Here are some points, each followed by its number:
tensor([-1.05, 0.72, -0.14, 1.24, 0.36, -1.24, 1.26, -1.41, 0.40, -0.67, -0.83, -0.25, 1.02, -0.32, -1.36, -1.32, 1.18, 1.07, 0.43, -0.83, -0.27, -0.50, 1.91, 1.33]) 0
tensor([-1.42, 1.39, 0.84, 0.80, -1.13, -0.35, 1.00, 1.48, -0.76, 0.59, 0.44, 0.02, -0.37, -0.91, 1.09, -0.12, -1.06, 1.36, -0.38, -0.09, 0.05, 0.02, -1.32, -0.57]) 1
tensor([0.45, 0.75, -0.09, -0.52, 0.23, -1.02, 1.14, -0.15, -0.45, 0.29, -0.98, 0.73, 1.13, -1.34, 1.29, -0.81, -1.36, -1.27, -1.63, 1.08, 0.04, 0.11, -1.66, -0.80]) 2
tensor([0.40, 0.57, -1.06, 0.11, -0.94, 0.92, 0.83, -0.60, -1.37, -0.48, 1.44, 1.43, 1.05, 0.92, -1.64, -0.46, 0.41, 1.33, 0.62, 0.22, -1.08, -0.58, -1.13, -0.79]) 3
tensor([1.52, -1.56, -1.15, -0.87, -0.53, -0.38, 0.73, -0.61, 1.11, -0.36, -0.11, -0.80, -0.16, -0.17, -0.64, -0.73, 0.27, -1.01, 1.19, 0.39, -0.13, 0.89, -1.04, 0.50]) 4
tensor([-1.47, -0.81, 1.23, -0.15, 1.52, 0.00, -1.59, -0.08, 1.03, 1.21, 1.05, 0.04, -0.82, 0.70, 0.87, -0.22, -0.93, 0.10, -0.77, 0.23, 0.24, -0.25, -0.51, 0.78]) 5
tensor([-1.50, -0.39, 1.13, -1.30, -1.27, -1.41, 1.26, -0.28, -1.01, -0.64, -0.05, 1.51, -1.15, -0.06, 1.34, -0.80, -0.16, -0.65, 0.41, -1.50, 0.96, 0.05, 0.84, -0.23]) 6
tensor([-0.46, 1.26, 0.54, 1.31, -0.62, 1.39, -1.20, 1.34, 1.12, 1.09, -1.44, 1.02, 0.90, 0.46, -0.74, -0.73, 1.29, 1.26, -0.50, -0.11, 0.86, -0.13, -0.91, 0.35]) 7
tensor([1.25, -0.33, -0.29, 0.66, -0.37, 1.03, 0.55, 1.26, -0.46, -1.26, 1.27, 1.10, -1.29, 1.51, 0.11, 1.45, 0.78, 1.18, 0.47, -0.01, 0.43, -0.56, 1.37, 1.81]) 8
tensor([-0.18, -0.52, -0.09, -1.49, -0.96, -1.37, 0.65, -1.05, -1.13, -0.62, 1.40, 0.24, -1.37, -1.26, -0.77, 1.17, -1.30, 0.48, 0.34, -0.06, 0.11, -0.30, -0.40, -0.29]) 9
tensor([-1.19, 0.81, -1.13, 0.81, 0.53, 0.01, 0.12, -1.44, 0.43, 0.04, -1.46, 0.24, 1.36, 1.32, -1.48, -1.36, 1.34, 0.24, 0.53, -1.23, 0.08, -0.43, 1.27, 0.27]) 10
tensor([-1.43, 0.84, 0.25, 0.21, -0.28, -0.20, 1.28, 0.00, -1.32, -0.71, 1.34, 0.04, -1.34, -0.09, 0.40, 0.97, -1.40, 0.03, 0.98, -1.44, -0.53, 0.05, 2.22, 0.97]) 11
tensor([0.60, 0.27, -1.47, 0.07, 1.21, 1.45, 1.15, -0.08, -1.09, 1.10, 1.45, 0.13, -1.49, -1.11, 1.33, 1.24, -0.36, 1.43, 0.39, -0.19, 1.06, -0.36, -0.56, 0.86]) 12
tensor([1.10, 1.05, -1.50, 1.14, 1.46, 1.33, -1.25, -1.36, 0.81, 0.33, 0.40, 0.76, -1.40, 1.09, 1.22, 1.47, -0.92, 1.25, -1.99, 1.26, 0.36, -0.06, -1.24, 0.08]) 13
tensor([1.38, -1.35, -1.17, -0.59, 0.04, 1.16, 0.65, 0.70, -0.36, -1.22, 1.37, -0.66, -1.49, -1.41, 0.18, 0.40, 0.77, 0.19, 0.95, -0.76, 0.67, -1.10, 0.87, 1.00]) 14
tensor([1.21, 0.27, -0.59, 0.95, 1.09, 1.33, -0.67, 0.63, 1.10, 1.45, 0.82, 1.40, -0.38, 0.82, 0.04, 0.86, 1.51, 0.45, 0.28, -0.03, -0.38, 0.51, 1.37, 0.42]) 15
tensor([0.00, 1.00, -0.47, 1.32, 1.46, 1.29, -1.52, 0.86, 0.95, 0.93, -1.45, 0.22, 0.37, 0.08, 1.43, 1.18, 0.96, 1.41, -1.41, 0.71, -0.09, 0.65, -0.93, -0.19]) 16
tensor([0.83, -0.75, -1.18, -1.57, -1.20, -1.31, 0.99, -1.38, -0.79, 0.33, -1.34, 0.69, -0.46, -0.82, 0.51, -1.22, -1.34, -1.33, 0.23, -0.24, -0.04, 0.83, -0.50, -1.46]) 17
tensor([-1.23, -1.34, 0.39, -0.86, 1.53, -0.76, -1.47, 0.09, -0.75, 0.61, 1.25, -1.28, -0.25, 0.15, -0.79, -0.61, 1.34, -0.89, -0.66, -0.36, -0.24, 1.05, 0.16, -1.76]) 18
tensor([0.04, 1.02, -0.54, 0.49, -0.91, -0.28, -0.31, -0.38, -0.78, -0.22, -0.97, 0.52, -1.40, 0.86, 0.73, -0.61, -1.32, -1.42, -0.89, 0.14, -0.29, -0.06, -1.20, -1.90]) 19
tensor([-1.49, -0.83, -0.58, 0.98, 0.45, 1.04, 1.18, -1.39, 0.46, -1.22, 1.38, 1.45, -0.88, 1.42, 0.40, 1.43, 1.59, 0.47, 0.91, -0.77, -0.57, 0.32, 1.40, 0.78]) 20
tensor([-0.81, -0.18, 1.29, -0.72, -0.31, 0.78, -1.54, 0.47, -1.31, 1.18, 1.11, 1.28, -0.69, 0.80, -1.26, 0.87, -1.09, 0.48, -0.58, -0.53, 0.13, 0.27, -1.01, -0.73]) 21
tensor([-1.33, 0.89, 0.61, 1.23, -1.24, 1.42, -0.64, -0.26, 0.96, 0.56, -0.79, -0.40, 1.39, 1.61, -0.86, 0.13, 0.11, 0.89, -1.49, 0.98, -0.27, 0.73, -0.48, -0.94]) 22
tensor([1.41, 1.06, -1.43, -0.55, 1.61, 0.29, -1.10, -1.33, 1.48, 1.09, -1.41, 0.98, 1.00, 1.29, -1.38, -0.14, 1.59, 0.20, -1.38, 1.38, 0.36, 0.06, -2.28, -0.59]) 23
tensor([1.45, -1.18, -0.48, -1.39, -1.30, -1.41, 1.30, -0.82, -1.14, 0.77, -0.59, -0.45, 0.38, -0.40, 0.70, -0.69, 0.36, -1.38, 1.63, -0.36, -0.17, -0.92, 0.69, 1.52]) 24
tensor([1.20, 1.05, -1.02, -1.50, 0.79, -1.35, -0.88, -1.38, 1.23, -1.43, -1.46, -0.42, 1.46, -1.13, -1.06, 1.11, 1.38, -1.16, 1.13, -0.25, -0.08, 0.72, 0.67, 0.32]) 25
tensor([-0.06, 0.87, -1.02, 1.30, 1.51, 0.83, -1.12, 0.82, -1.33, -0.77, 1.31, 1.33, 1.12, 1.51, -1.44, 1.24, -0.85, -0.47, -0.20, 0.53, -0.70, 0.19, -0.87, -0.39]) 26
tensor([0.15, -1.53, -0.26, -1.51, 0.69, 0.71, -1.17, 0.14, 0.38, -1.31, 1.18, -1.47, -1.34, -1.20, -0.16, 0.12, 0.84, -1.47, 0.60, 0.40, 0.07, -0.66, 1.06, 0.06]) 27
tensor([0.21, 0.72, 1.12, 1.12, -0.82, 1.21, -0.87, 0.61, 0.70, 0.81, 0.01, 0.87, 1.09, 1.48, -1.37, 1.41, -0.10, 0.08, -0.95, 0.76, 0.15, 0.51, -0.49, 0.72]) 28
tensor([0.95, 1.35, -1.23, 1.13, 1.62, 1.04, -1.56, -0.76, 0.95, 1.50, -0.44, 1.33, 0.53, 1.36, -0.63, 1.23, 0.37, 0.67, -1.67, 1.34, 0.32, -0.12, -1.34, 0.14]) 29
tensor([-0.82, 0.00, -0.35, -1.22, 1.35, -0.52, -1.58, -0.61, -0.73, 1.56, 0.17, 0.63, -1.40, -0.28, 1.14, 1.37, -1.29, -0.23, -0.43, -0.25, -0.36, 1.17, -0.17, -1.69]) 30
tensor([-1.17, 1.25, 1.44, 1.16, 1.15, 1.37, -0.87, 1.44, 0.49, -0.45, 1.10, 0.92, -0.75, 0.49, 1.39, -0.15, -1.33, 1.37, -0.52, 0.08, -0.22, 0.49, -0.25, 0.68]) 31
tensor([0.73, -1.46, 0.34, -0.45, -1.23, 1.13, 1.15, 1.43, 0.71, -1.39, 1.36, -1.47, -0.12, -0.84, -1.51, 0.56, 1.44, 1.32, 0.67, 0.08, -0.33, -0.43, 2.43, 0.51]) 32
Which two points above are nearest to each new point, looking only along the 8 directions in which the numbered points spread most? Their numbers follow each, nearest first.
tensor([-1.44, 1.15, 0.88, 0.23, -1.27, 1.44, 0.47, 0.63, 0.55, 1.12, -1.03, 0.81, 0.23, 1.28, -0.06, 1.29, -1.33, 1.06, 0.23, -1.58, 1.53, -0.58, 0.65, 1.12]) >> 31 7
tensor([1.03, 1.31, -0.36, 0.60, -0.04, 0.08, 0.15, -0.28, 1.18, 1.00, -1.40, 1.42, -0.64, -0.24, 0.37, 0.38, -1.12, 1.51, -1.06, 0.80, 0.06, 0.39, -0.51, 0.43]) >> 16 13
tensor([-0.48, -0.28, 0.75, 0.14, -1.08, 1.29, 0.78, 1.47, -0.34, -0.96, 1.40, -0.48, 0.47, -0.95, -0.51, 0.59, 0.54, 0.98, -0.21, 0.46, -0.18, -0.84, 0.37, 1.77]) >> 32 8
tensor([-1.31, -1.30, -0.71, 1.24, -1.20, 0.90, 1.08, 0.98, 1.01, -1.37, 1.04, -1.24, -0.69, -0.50, -0.40, 1.30, 1.12, 1.44, 0.97, -0.94, -0.08, -0.23, 2.30, 1.86]) >> 32 8
tensor([-0.22, 0.25, 0.07, 0.13, 0.89, 0.54, 0.87, -0.07, -1.12, 0.96, 0.58, 1.25, -0.29, 1.05, -0.79, 1.20, 1.50, 1.44, -0.85, 0.79, 0.27, -0.67, -1.94, 1.12]) >> 28 15
tensor([1.27, 0.29, -0.26, -1.64, 0.29, 0.64, -0.55, 1.34, -1.27, 0.43, 0.91, -1.22, 0.06, -0.84, -1.11, 0.52, -1.30, 1.38, 0.22, -0.21, 0.09, -0.84, -0.06, -0.73]) >> 9 27
tensor([1.03, -1.48, 1.01, 1.14, -1.20, -1.42, 1.22, -1.39, -1.31, -1.35, 1.28, 0.22, -0.86, -1.33, -0.59, 0.57, -1.05, -0.80, 1.02, -0.90, 0.05, 0.10, 1.10, -0.05]) >> 9 11
tensor([1.03, 0.93, -1.58, 0.58, 0.29, 1.12, 1.27, -0.74, 0.86, -1.24, -1.28, -0.77, 1.34, 0.83, -1.39, 0.74, 1.13, -0.02, -0.94, 0.86, -0.19, -0.66, -0.47, 0.40]) >> 25 3
tensor([1.37, -0.77, -0.93, -0.48, 1.20, 1.15, -1.45, -0.02, 1.12, -1.09, 0.38, -1.49, 0.07, -0.87, -0.87, -0.76, 0.31, -1.29, -0.49, 0.41, 0.42, -0.13, -1.32, 0.64]) >> 4 27
tensor([-0.47, -1.04, 1.42, -1.32, -0.96, -0.76, 0.91, -0.30, -0.38, -0.71, 1.37, -1.04, -0.62, -0.42, 1.10, 0.05, -0.40, -1.21, 0.84, -1.43, 0.01, 0.77, 1.51, 0.30]) >> 6 9
tensor([0.59, 0.15, 0.84, 0.50, -0.64, -0.53, -0.51, 1.34, 1.40, 1.39, -1.50, -0.68, 0.64, 1.49, 0.20, 1.08, -1.25, -0.12, -1.20, 1.00, 0.06, 0.19, -0.03, 0.10]) >> 7 22
tensor([0.88, -1.62, 0.36, -1.23, -0.56, -1.08, 1.24, 0.29, -1.39, -1.37, 1.38, 0.86, -1.06, -0.22, 1.31, 1.07, -0.01, -0.84, 0.46, 0.46, -0.33, -0.03, 0.76, 0.14]) >> 9 14
tensor([0.74, -0.83, -0.81, 0.47, -0.84, 1.09, 0.62, -0.93, 0.66, -1.33, 0.53, -0.90, -1.40, 0.41, -0.14, 1.47, -0.87, -1.20, 0.17, 0.09, -0.02, -0.33, -0.28, -0.69]) >> 9 4
tensor([0.98, -0.30, -0.70, 0.67, -0.74, 1.41, 1.20, 1.47, -0.47, -1.31, 1.38, -0.93, 0.97, -0.26, -1.35, -1.09, 1.35, 0.94, 0.19, -0.31, 0.92, -0.59, 0.24, 0.71]) >> 32 8
tensor([0.73, -1.49, 1.31, 0.31, -1.28, -1.31, 0.65, -1.22, -1.10, -1.36, 1.27, 0.10, -0.92, -1.12, -0.51, 0.36, 0.43, -0.60, 0.84, -0.01, -0.28, 0.90, 1.76, -0.42]) >> 9 24
tensor([-1.42, -1.51, -0.49, 1.09, -0.45, 1.08, 1.31, -0.69, 1.14, -1.37, -0.70, 1.04, 0.23, 1.40, 0.73, 0.45, 0.27, -0.99, 1.03, -1.33, -0.01, -0.90, 2.32, 2.39]) >> 20 0
tensor([-1.36, 0.20, -1.30, -0.96, 1.29, 1.15, -0.52, -0.28, -1.24, -0.29, -0.09, 1.21, -0.72, 1.21, -1.52, 1.10, 0.78, -0.22, -0.85, 0.20, 1.16, 0.80, -1.42, -1.26]) >> 26 21
tensor([-0.63, -0.82, 0.86, 0.48, 0.35, -1.23, 0.03, -1.34, -0.48, 1.33, -1.03, 1.33, 0.14, 0.23, 1.32, -0.72, 0.25, 1.04, 0.56, -0.32, 0.66, -0.66, -1.47, 0.95]) >> 19 6
tensor([-1.55, 0.28, 0.81, -1.05, -0.66, 1.36, -1.62, -0.07, 0.42, 0.22, 0.68, 0.35, -1.29, 1.36, 0.69, 0.21, -0.95, -1.37, -0.50, 0.49, 0.03, 0.68, 1.35, -1.70]) >> 5 21
tensor([0.23, 1.25, 0.49, -0.34, -1.02, -0.68, 0.63, 1.45, -0.73, -0.13, -0.30, 1.41, -1.10, 1.11, 1.06, 0.23, 0.17, -1.05, -0.25, 0.47, -0.67, 0.68, 0.34, -1.29]) >> 19 21
tensor([-1.18, 0.87, 0.49, 1.19, -0.96, 1.00, -0.57, -0.19, -1.36, 1.32, 0.69, 1.32, -0.74, 1.02, -0.94, 0.32, -1.31, 1.44, -1.00, 0.55, -0.03, 1.01, -1.22, -2.08]) >> 21 19
tensor([1.28, 0.61, -1.45, -1.50, 0.81, -1.29, 1.39, -1.21, -0.29, 1.40, -1.17, -1.32, 0.98, 0.53, 1.10, 0.41, -0.64, -0.52, 1.15, -1.16, 0.03, -0.61, 1.48, 0.87]) >> 24 4
tensor([1.12, -0.95, 0.38, 0.18, -1.35, 0.79, 1.14, 1.44, -0.40, -0.91, 1.09, -1.50, 0.71, -1.18, -1.53, -0.53, 1.29, 1.26, 0.89, -0.96, 0.35, -0.37, 1.84, 1.14]) >> 32 14
tensor([-0.34, -1.53, 0.40, -1.53, 0.99, -0.94, -1.25, -1.20, -0.63, 0.10, 0.66, -1.43, -1.02, -0.38, 1.30, -1.07, -0.88, -1.15, -0.04, -0.56, 0.14, 0.26, -0.83, -1.48]) >> 30 18
tensor([-1.10, 1.09, 1.28, 1.03, 0.65, -0.31, -1.63, 0.94, 1.47, 0.41, -0.69, -1.31, 1.17, 1.48, -1.31, 1.52, -0.58, 0.84, -0.92, 0.03, 0.37, 0.34, -0.51, 0.14]) >> 22 28
tensor([-0.31, 1.05, -1.31, 1.01, 1.07, 1.46, 1.03, 1.45, -1.23, 1.39, 0.00, -0.96, 1.42, 0.49, 0.33, 1.18, -1.34, 0.84, -0.17, 0.13, -0.03, -0.29, 0.37, 0.68]) >> 31 12
tensor([0.88, 0.02, -1.44, -1.44, 1.31, -1.37, 1.03, -1.13, -1.43, -1.28, 0.58, -1.04, 1.16, -0.18, -0.23, -0.02, -1.35, -1.15, 1.05, -0.90, -0.27, -0.44, 1.77, 0.45]) >> 9 25
tensor([-0.61, -1.52, -0.47, 0.37, 0.05, -0.44, 0.07, -1.11, 1.36, -0.62, -0.63, -0.29, 0.37, 1.17, -0.88, 0.64, 1.21, -1.10, 0.80, -0.58, -0.23, -0.52, 0.32, 0.81]) >> 10 4
tensor([1.01, -1.57, -0.71, -0.87, -1.07, -0.35, 1.20, -1.22, 0.58, 0.89, -1.48, -1.45, -0.55, -1.07, 1.04, -1.43, -0.02, -0.17, 1.26, -0.63, 0.19, -0.95, 1.41, 0.34]) >> 24 4
tensor([-1.00, -1.23, 1.01, -0.43, -0.62, -0.65, 1.26, -0.38, -1.28, -1.28, 1.37, 0.04, -1.47, -1.01, 1.06, -0.90, -1.06, -1.44, 0.27, 0.03, -0.02, 0.04, -0.76, 0.34]) >> 9 6
tensor([-0.71, 1.23, 0.40, 0.92, -1.11, -0.98, 0.95, 1.34, -1.40, 1.45, -1.32, 0.93, -1.06, 1.02, -0.69, 1.03, 0.52, 0.57, -0.86, 0.82, -0.37, 1.22, 0.50, -1.61]) >> 19 22
tensor([-1.46, 1.24, -0.11, 0.33, -0.61, -0.70, -0.71, -0.23, -1.33, -0.37, -1.45, -1.27, 0.34, -0.63, -0.61, -1.44, -1.19, 0.70, -0.04, -0.66, 0.70, 0.17, -2.49, -1.11]) >> 2 19
tensor([1.11, 1.07, -1.49, -1.49, 1.49, -1.29, 1.09, -1.43, 0.56, -0.26, -0.45, -1.34, 1.34, -1.35, 0.25, 0.93, -1.05, -1.38, 2.22, -1.05, -0.46, -0.94, 1.60, 1.28]) >> 25 24
tensor([0.38, 1.05, -1.22, 1.13, 1.25, -0.22, -1.69, -1.01, 1.29, 0.89, -0.94, 0.65, -0.67, -0.96, 0.99, -1.40, 0.08, -1.15, -0.90, 0.47, 0.27, 0.13, -1.42, -0.16]) >> 16 2
tensor([-0.46, -1.43, 1.01, 1.26, -1.10, 1.20, 1.15, 1.32, 0.29, -1.46, 1.31, -1.16, -0.20, 0.25, -0.30, 0.33, 0.56, -1.28, 0.11, 0.34, -0.48, -0.02, -0.65, 1.41]) >> 32 14
tensor([0.17, -0.41, -1.29, -1.46, 1.51, -1.46, 0.94, 0.90, -1.25, -1.52, 1.39, -1.45, 1.32, -0.66, -0.28, -0.48, 0.09, -1.24, 1.38, -1.60, 0.03, -0.39, 1.89, 0.57]) >> 27 9
tensor([1.48, 0.49, 0.92, 0.66, -0.62, 1.04, -0.94, 1.50, 0.78, 0.01, 1.32, -0.67, -0.94, -1.26, 0.97, 0.76, 0.40, 0.98, 0.19, 0.52, -0.19, -0.21, 1.18, 0.75]) >> 14 12
tensor([0.87, -0.57, 0.06, -0.80, -1.28, -1.34, 0.63, -1.36, 1.20, 0.86, -1.46, -1.28, 1.23, -0.83, 0.81, -0.60, -0.93, -1.28, 1.56, -1.17, -0.51, 0.19, 2.52, 0.67]) >> 24 4
tensor([-0.47, 1.08, -0.18, 0.88, -0.02, 1.49, -1.48, 1.24, -0.17, 0.98, 0.73, 1.20, -1.41, 1.38, -0.56, 0.11, 0.29, 1.00, -0.13, 0.38, -0.47, -0.23, -0.20, -1.06]) >> 28 21
tensor([1.19, -1.42, 0.87, -1.06, -0.47, -0.15, -0.69, 1.41, -0.44, 0.41, 1.21, -1.17, 1.32, -1.08, 0.77, 0.17, -0.64, 1.09, 0.74, -0.37, -0.12, 0.76, 0.81, -0.06]) >> 27 14
tensor([0.85, 0.16, -1.42, -0.60, 1.57, -0.56, -1.04, -1.30, 0.33, -0.98, 0.21, -1.21, -0.90, -1.22, 0.05, -0.33, -1.37, -1.00, -0.69, 0.61, 0.07, -0.41, -0.79, -0.85]) >> 30 2
tensor([-1.09, 0.64, -0.87, 1.23, -0.53, 0.20, 1.31, -1.43, 0.10, -1.38, 0.54, -1.06, 0.84, -1.08, -1.36, -1.29, -0.03, 0.58, -0.43, -0.71, -0.17, 0.33, 2.04, 0.27]) >> 0 10
tensor([-1.17, 0.16, -0.25, 0.75, -0.93, -0.97, 0.66, 0.53, -0.20, -1.34, -1.05, -0.89, 1.38, 0.82, -1.53, -1.53, 0.80, -1.35, 0.26, -0.99, 0.47, 0.29, 0.68, 1.05]) >> 0 10
tensor([0.49, -1.31, -0.50, -0.22, 1.15, -0.55, -1.25, -1.10, 0.14, -1.36, -0.68, -1.54, 1.33, -1.37, -1.00, -0.23, 1.35, -0.02, 0.08, -0.20, 0.55, -0.25, -0.09, 0.66]) >> 25 4
tensor([0.38, -0.82, 0.00, -1.55, 0.00, -1.35, 0.31, -1.11, -0.83, -1.11, 0.86, -0.55, -1.44, -1.27, 0.70, -0.13, -1.20, -1.40, 0.26, 0.14, 0.26, 0.62, -0.86, 0.34]) >> 9 17
tensor([-1.23, 1.18, 1.25, 0.72, 0.84, -1.03, -0.94, -0.50, 0.35, 1.37, -1.39, 1.15, 1.15, 1.56, 0.60, -1.25, 0.99, -1.04, -0.90, -0.04, 0.26, 0.51, -0.65, 0.22]) >> 22 7
tensor([0.01, 0.75, -1.24, 1.16, 1.52, 0.36, -0.89, -1.40, 1.40, 0.96, -0.92, -0.16, -0.98, -1.36, 0.99, -1.52, -1.14, -1.43, -0.79, 0.60, 0.09, 0.05, -2.04, -1.25]) >> 2 19
tensor([-1.44, -1.50, 0.96, 1.07, -1.23, 0.29, 1.10, 0.47, 0.83, -1.22, 1.45, -0.98, -0.78, 0.24, -0.42, 1.21, 0.69, -1.17, 1.01, -1.37, -0.03, -0.06, 1.51, 0.95]) >> 32 11
tensor([-0.79, 1.30, 0.31, 0.95, 0.35, 0.23, 0.77, 0.21, -1.35, 0.09, 0.48, 1.33, -1.28, 1.41, 0.44, 1.48, 0.34, 0.45, -0.63, -0.80, 0.69, -0.05, -0.97, -0.62]) >> 31 21
tensor([-1.24, -0.20, 1.09, -0.44, -0.95, 0.69, 1.05, 1.45, -1.37, -1.34, 1.34, -0.50, 1.32, -0.03, -1.33, 0.34, 0.94, 1.42, 1.31, -1.42, -0.60, 0.26, 2.65, 1.04]) >> 32 11
tensor([0.84, -1.36, -1.17, -0.65, 1.44, 0.73, -0.16, -0.55, 1.48, -1.02, -0.89, -1.47, 1.08, -0.92, -1.57, -0.79, 0.76, -0.60, -0.67, 1.43, -0.81, 0.71, -0.16, -0.46]) >> 25 4
tensor([0.53, 1.28, -1.41, 1.30, 1.33, 1.13, -1.57, -0.68, 1.46, 1.29, -0.91, 0.01, 0.52, 1.24, 1.23, -0.91, -0.38, 0.24, -1.18, 1.11, -0.16, -0.01, -0.99, 0.66]) >> 16 29
tensor([-0.44, -1.28, 1.39, 0.23, -0.97, 1.21, -0.13, 1.11, 0.99, -0.03, 1.16, -1.44, -0.05, -0.71, -1.04, 1.35, -0.61, 1.24, 0.59, 0.25, -0.08, 0.09, 1.64, 0.18]) >> 32 27
tensor([-1.43, 0.09, 0.56, 1.28, -0.44, -0.76, 1.16, 0.71, -1.08, 1.44, 0.89, 1.25, 0.79, -0.15, 1.28, -0.94, 0.55, 1.17, 1.26, -1.36, -0.49, -0.90, 1.93, 1.51]) >> 11 6
tensor([1.41, -1.47, 0.46, 0.99, -0.79, -1.18, 0.34, -0.91, 1.04, -0.62, -0.53, -0.33, -0.72, -1.01, 1.18, -0.76, 0.24, 0.52, 1.26, -0.98, 0.10, -0.60, 1.65, 0.15]) >> 24 4
tensor([1.51, -0.48, -1.23, -1.44, -0.31, -0.38, 0.81, -0.27, -0.72, -1.39, 0.59, -0.93, 0.79, -0.40, -1.54, -0.87, 1.21, 0.98, 1.04, -0.06, 0.42, -0.01, -0.03, 0.07]) >> 4 24
tensor([0.35, -1.19, 0.83, -0.89, -0.25, 0.46, -0.24, 1.44, 0.73, 0.40, 0.79, -0.18, 0.95, 0.43, -1.30, 0.93, 0.89, 0.21, -0.49, 0.86, -0.57, -0.36, -0.74, 0.68]) >> 28 4
tensor([-1.44, 1.10, 0.85, 0.02, 0.28, -0.15, -0.30, 1.48, -1.35, 1.43, -0.81, 1.35, 1.57, 1.52, -1.50, -0.11, 1.27, 1.14, -1.11, -0.12, 1.05, 1.05, -1.62, 0.25]) >> 22 28
tensor([-0.29, -1.46, 1.45, 1.35, -1.27, 1.34, -0.17, 1.24, 0.97, -0.83, 1.39, -1.49, -1.19, 0.26, -1.28, 1.40, 1.53, -1.36, 0.04, 1.38, -0.65, -0.17, -0.33, 0.68]) >> 32 27
tensor([0.82, -0.26, 1.21, -1.37, -1.37, -1.43, 1.25, 1.33, -1.39, -1.22, 1.24, -1.33, 1.42, -1.32, 0.27, 0.14, 0.04, -0.94, -1.88, 1.46, -0.32, 0.33, -1.46, -0.21]) >> 9 2
tensor([-1.33, -1.67, 1.18, 0.27, 0.17, -1.31, -0.59, 0.09, 0.12, 0.79, 1.42, -1.23, -0.19, -1.36, 1.16, 1.41, -0.54, 1.35, -0.78, -0.14, -0.16, 0.32, -0.20, -0.08]) >> 5 31
tensor([-0.40, -0.39, 0.99, -1.12, -0.32, -1.27, 0.34, 0.25, -1.37, 0.31, 1.29, 0.27, -1.16, -0.61, 1.45, -1.40, 1.21, -1.00, 1.36, -1.62, -0.02, 0.37, 1.59, 0.92]) >> 6 11
tensor([-0.70, -0.01, 1.36, -1.56, -1.26, 0.45, 1.04, 1.03, -1.16, -1.26, 1.02, 0.27, -1.30, -0.22, 0.85, 0.80, -1.31, -1.15, 0.51, -0.21, 0.41, -0.25, -0.96, 0.52]) >> 9 6
tensor([0.90, 0.10, -0.39, -1.54, 1.47, 0.01, -1.59, 0.24, 0.70, 1.40, -1.31, 1.46, 0.68, -0.22, 0.94, -1.27, -0.92, -0.24, -0.03, -0.26, 0.16, 0.43, -0.04, -0.29]) >> 19 5
tensor([-0.24, 1.28, -1.32, -1.56, 0.78, -0.30, -1.34, -0.04, -0.76, 0.73, -1.43, 1.33, 0.81, -0.79, -1.17, -1.34, -0.45, 1.25, -0.34, 0.25, -0.46, 0.26, -0.80, -2.49]) >> 19 2
tensor([-1.41, -0.58, 1.18, 0.34, -1.33, -1.12, 1.22, -0.73, -1.20, -1.41, 1.37, -0.85, -0.71, -1.22, 1.14, -1.39, -0.86, -1.56, -0.63, 1.35, -0.69, 0.81, -0.04, -1.66]) >> 9 6
tensor([-1.18, 1.33, -1.37, 0.83, 1.45, 1.03, -0.05, -0.70, 0.31, 0.29, -1.47, 1.18, 0.45, 1.17, -1.43, 0.70, 0.32, 1.33, -0.11, 0.13, -1.11, 0.85, 0.22, -1.43]) >> 26 22
tensor([1.00, -1.56, -0.27, -0.17, -0.80, 1.32, 0.77, 1.35, 1.15, -1.43, 0.90, -1.13, 0.25, 0.23, -1.38, 0.51, 1.41, 0.97, 0.57, 1.04, -0.38, -0.76, 0.80, 0.22]) >> 32 14
tensor([0.66, 1.39, -0.86, 1.27, -0.72, 1.12, -0.26, 1.11, 0.83, 0.24, -0.44, -0.55, 1.34, 0.92, -1.37, 0.64, 1.55, 1.40, 0.58, 0.80, 0.08, -1.01, -0.85, -0.30]) >> 28 7
tensor([0.35, 1.00, -0.13, -0.50, -0.94, 1.11, -1.25, 1.26, -0.53, 1.44, 0.29, -0.57, -0.68, -1.32, -0.53, 1.26, -0.65, 1.36, -0.95, 0.35, -0.10, 1.25, -1.50, -2.18]) >> 21 1
tensor([0.82, 1.33, -1.45, 0.12, 1.13, 1.47, -0.21, 1.35, -1.08, 1.24, -0.51, 1.45, 1.45, 1.17, -1.31, 0.57, -0.63, 1.21, 0.40, 0.36, -0.48, -0.17, 0.49, 1.32]) >> 28 26
tensor([0.77, -1.51, -0.11, -1.18, 0.40, 1.36, 0.30, 1.04, -1.39, -1.50, -1.23, -0.71, 1.37, 0.03, -1.33, -1.40, -0.47, 0.03, 0.68, -0.78, 0.42, -0.04, 1.14, -0.04]) >> 4 32
tensor([1.24, 0.82, -1.09, 1.34, 1.04, 1.35, -0.93, 1.40, 0.96, 0.99, -0.30, 1.03, 1.37, 1.49, -1.27, 1.23, 0.57, 0.67, -0.07, 0.14, 0.45, -0.68, 0.09, -0.59]) >> 28 29
tensor([-1.07, 0.52, -0.71, -1.23, 1.25, -1.36, -1.58, -1.30, -0.33, 1.48, -1.17, 1.33, -0.33, 0.44, -0.77, -0.25, -0.01, 1.12, -0.02, -0.25, -0.02, 0.34, -0.66, -1.80]) >> 19 30
